The rows of D fall into several groups, and each row is roughly a mix of its group's hidden directions.
D, 132 rows:
-5,-42,11,-17,26,-17,30,-35,29,35
12,-1,-17,13,37,11,-55,33,33,-4
-13,-17,-12,-22,6,-19,61,-12,-21,-40
38,-31,2,-4,13,20,-28,30,-37,36
28,30,-20,5,-8,-5,-43,19,22,49
47,27,-46,18,11,26,17,17,1,-22
38,37,-16,-31,-19,11,4,44,-24,-16
7,7,52,-53,-20,11,-25,-11,19,-2
3,-8,18,-19,-32,-22,60,-5,-33,-18
0,13,-25,1,32,22,-66,7,23,-7
-30,-21,14,12,38,5,21,9,-55,25
47,-3,-13,22,-9,29,-11,32,-37,33
17,-21,30,-63,10,-15,-15,12,23,20
-5,-8,5,-5,-12,-25,58,-25,-48,-13
10,-39,-9,-3,54,-25,25,2,24,28
-33,31,-7,27,-14,-38,24,11,30,36
18,5,39,-58,-25,22,-23,-18,12,-1
5,-9,13,-71,0,-27,-19,-5,30,-4
-5,-13,-32,60,46,-14,2,-4,3,-11
-39,-3,28,-3,-8,-7,25,-47,44,3
4,28,31,37,-28,19,-52,11,-15,5
35,-26,-12,-40,-6,40,-10,-13,-24,-34
18,20,-14,14,-38,-5,50,-16,-16,-42
40,0,-15,-39,11,39,-18,-14,-8,-42
-8,1,-18,-5,5,20,-59,21,43,-27
10,26,6,17,-39,36,-52,1,-26,-4
24,13,39,-52,-20,31,-26,-7,17,-3
11,4,-22,58,45,11,3,24,21,-15
-32,33,21,10,-34,-11,46,-12,1,-33
-31,-19,65,-16,-4,-6,-37,-5,-5,2
37,-1,-41,12,16,13,50,31,4,-15
-8,-24,-28,-10,56,-26,42,-12,0,-8
-53,-15,4,6,47,11,-1,-32,-13,28
38,28,-47,-7,24,12,1,-28,-1,-37
-37,13,15,22,-22,-37,17,14,28,44
43,25,-64,3,-5,19,15,-9,4,-8
32,-9,2,-20,34,28,-21,-13,-24,-52
13,-2,27,-61,-15,-27,-25,22,23,8
-6,-20,36,3,1,-4,31,-17,-26,-60
41,20,20,6,-17,5,-45,39,-3,31
-16,38,21,-12,-45,22,-39,-13,9,-28
22,21,-64,13,11,8,38,6,-7,-19
38,41,-42,20,26,17,12,14,10,-23
12,-1,10,6,54,-15,18,-19,-33,46
-30,-29,59,0,-18,-11,-34,-10,-16,16
-25,-4,29,-12,-18,0,66,-28,-13,8
-11,6,-30,64,9,-2,29,-22,-21,-20
-30,20,-1,35,-15,-44,24,3,25,37
-39,18,-5,18,6,-11,44,-24,37,-32
-53,10,-13,10,24,-10,1,-8,22,-54
-5,18,10,-8,29,33,2,5,-65,26
15,24,-6,4,1,11,-69,19,23,26
7,37,4,-1,-42,21,-21,23,-41,-33
18,27,32,-54,-30,13,-13,-16,24,-15
-7,35,-5,-6,-23,42,-5,6,-19,-57
-21,4,18,5,67,25,14,-6,-11,33
-3,33,11,-12,-34,27,-36,17,-27,-41
38,39,-41,1,13,14,25,9,13,-38
-22,3,26,41,7,-37,13,19,27,43
32,-32,0,-37,10,43,-10,1,-24,-34
33,34,2,-44,-25,13,-12,35,-16,-27
-41,-38,17,40,20,-3,4,-41,12,3
-32,-23,24,49,5,12,-4,-50,11,7
24,24,6,-11,-9,21,-58,19,21,36
23,9,15,-67,-7,1,-31,28,13,4
7,14,-19,62,42,24,-1,17,15,6
-1,2,20,-56,-24,-9,-2,-18,-49,19
9,-5,36,-55,-29,-26,-3,30,13,17
42,12,-54,15,31,7,21,-13,-5,-23
53,15,-44,8,13,19,26,6,2,-31
23,-24,10,-44,19,34,-15,-6,-20,-44
-6,28,39,32,-40,7,-45,9,-6,8
-18,9,-43,49,17,29,21,-9,-25,-19
17,21,17,36,-26,34,-46,16,-28,-7
-26,4,-4,39,-4,-31,22,19,19,53
-28,-27,11,22,53,-1,3,8,-29,38
7,7,-32,-29,-3,-24,50,-10,46,7
-49,-8,7,23,32,29,18,-4,-41,19
-17,-1,-23,54,43,23,-1,23,7,-24
38,42,-1,-30,-44,-20,7,26,-8,-6
-19,-32,10,15,23,10,-25,60,-23,15
-11,35,29,-17,-39,11,-25,15,-26,-41
-43,-10,53,9,-15,-37,8,11,15,21
17,3,27,-58,-30,-20,-6,-17,-15,34
-7,11,40,-55,16,21,-5,-10,5,42
33,35,-19,23,-35,7,13,-17,44,-21
5,-47,7,-9,44,-23,-27,9,11,39
43,-8,3,-25,21,34,-49,24,6,14
-23,-9,22,-10,-28,-6,61,-19,-35,0
36,15,-17,25,-36,-12,20,5,41,-37
4,-4,6,-80,-8,-11,-3,18,16,4
-12,5,4,20,60,10,28,-18,-35,24
12,-45,-30,7,57,-10,15,6,1,24
10,-11,-21,22,9,0,-57,38,35,-11
39,-4,6,-11,-17,26,-44,27,-40,20
-12,1,-18,62,5,-1,33,-34,-19,-20
-10,-51,-1,-7,29,-29,10,-28,14,43
6,7,12,-72,-19,-10,-25,19,22,5
22,13,20,-58,-47,-13,-4,-17,-9,14
-19,-32,48,9,-13,-40,33,-10,-6,-22
3,-16,15,-76,8,5,-15,25,14,5
10,0,-18,10,18,9,-50,28,52,-19
1,1,47,18,-17,24,-54,8,-29,-11
-20,-6,-18,58,7,6,42,-26,-21,-13
10,-52,-5,-5,52,-6,10,-3,13,37
-38,-26,64,-8,-7,-28,-11,-7,-4,1
6,-2,9,-4,-45,44,-43,6,-36,-4
0,-1,33,-54,-25,8,-10,14,48,-1
-22,-11,-13,55,11,10,42,-22,-26,-17
-34,-37,-1,28,33,4,-6,-38,23,30
24,16,52,-50,-25,19,5,-3,17,-1
-21,-51,-11,6,49,-27,18,-11,7,21
-9,-10,44,-39,-31,-16,-19,16,26,34
-35,-21,5,57,10,-5,-17,-28,20,28
9,-43,-20,7,21,-39,24,-10,-10,47
27,32,-12,-44,-19,21,5,38,-24,-25
5,34,14,12,-36,29,-59,-2,-9,6
22,-2,-21,15,9,3,-62,40,26,-5
32,44,-5,-33,-40,-5,2,22,-14,-30
-41,-34,-3,35,24,5,3,-36,19,31
33,25,-11,-19,5,-7,4,-17,56,-40
-5,-3,-29,59,48,8,-6,11,15,-15
8,0,7,-77,-9,-1,-14,23,17,14
33,-25,-26,8,28,7,-40,33,-25,27
-27,7,-1,1,27,-41,50,1,24,-33
-35,20,26,21,31,-7,16,21,43,-33
21,10,36,-49,-30,19,-20,-25,25,11
21,-6,26,-62,-7,-31,-16,23,20,9
-22,36,28,-17,-45,13,-14,-2,-15,-43
4,23,-9,28,5,36,-64,5,12,17
19,17,43,-52,-30,17,-17,-15,20,-3
-21,-38,-4,-6,24,-31,56,13,12,18
One row of each group comes first, with its name. Which group is each row after those in?
9,-10,-28,56,48,-15,-3,11,-23,1 -> <51>
-26,-11,63,-10,-28,-9,-37,-9,1,10 -> <129>
-4,40,-2,8,-39,21,-2,19,-38,-44 -> <138>
-18,-42,16,43,31,-5,18,-36,6,22 -> <26>

19,-17,-1,-59,21,-46,0,0,24,3 -> <26>
10,-2,-11,15,-67,-22,32,-6,-7,-28 -> <51>
16,-37,-22,-32,51,-12,29,-23,9,-9 -> <129>
-46,-20,17,-19,32,7,-9,-17,-37,37 -> <51>
-13,-19,5,-25,20,-40,43,-4,45,18 -> <129>
17,24,-16,-15,31,24,-65,9,8,4 -> <51>
9,21,6,10,-18,5,-55,17,26,48 -> <26>
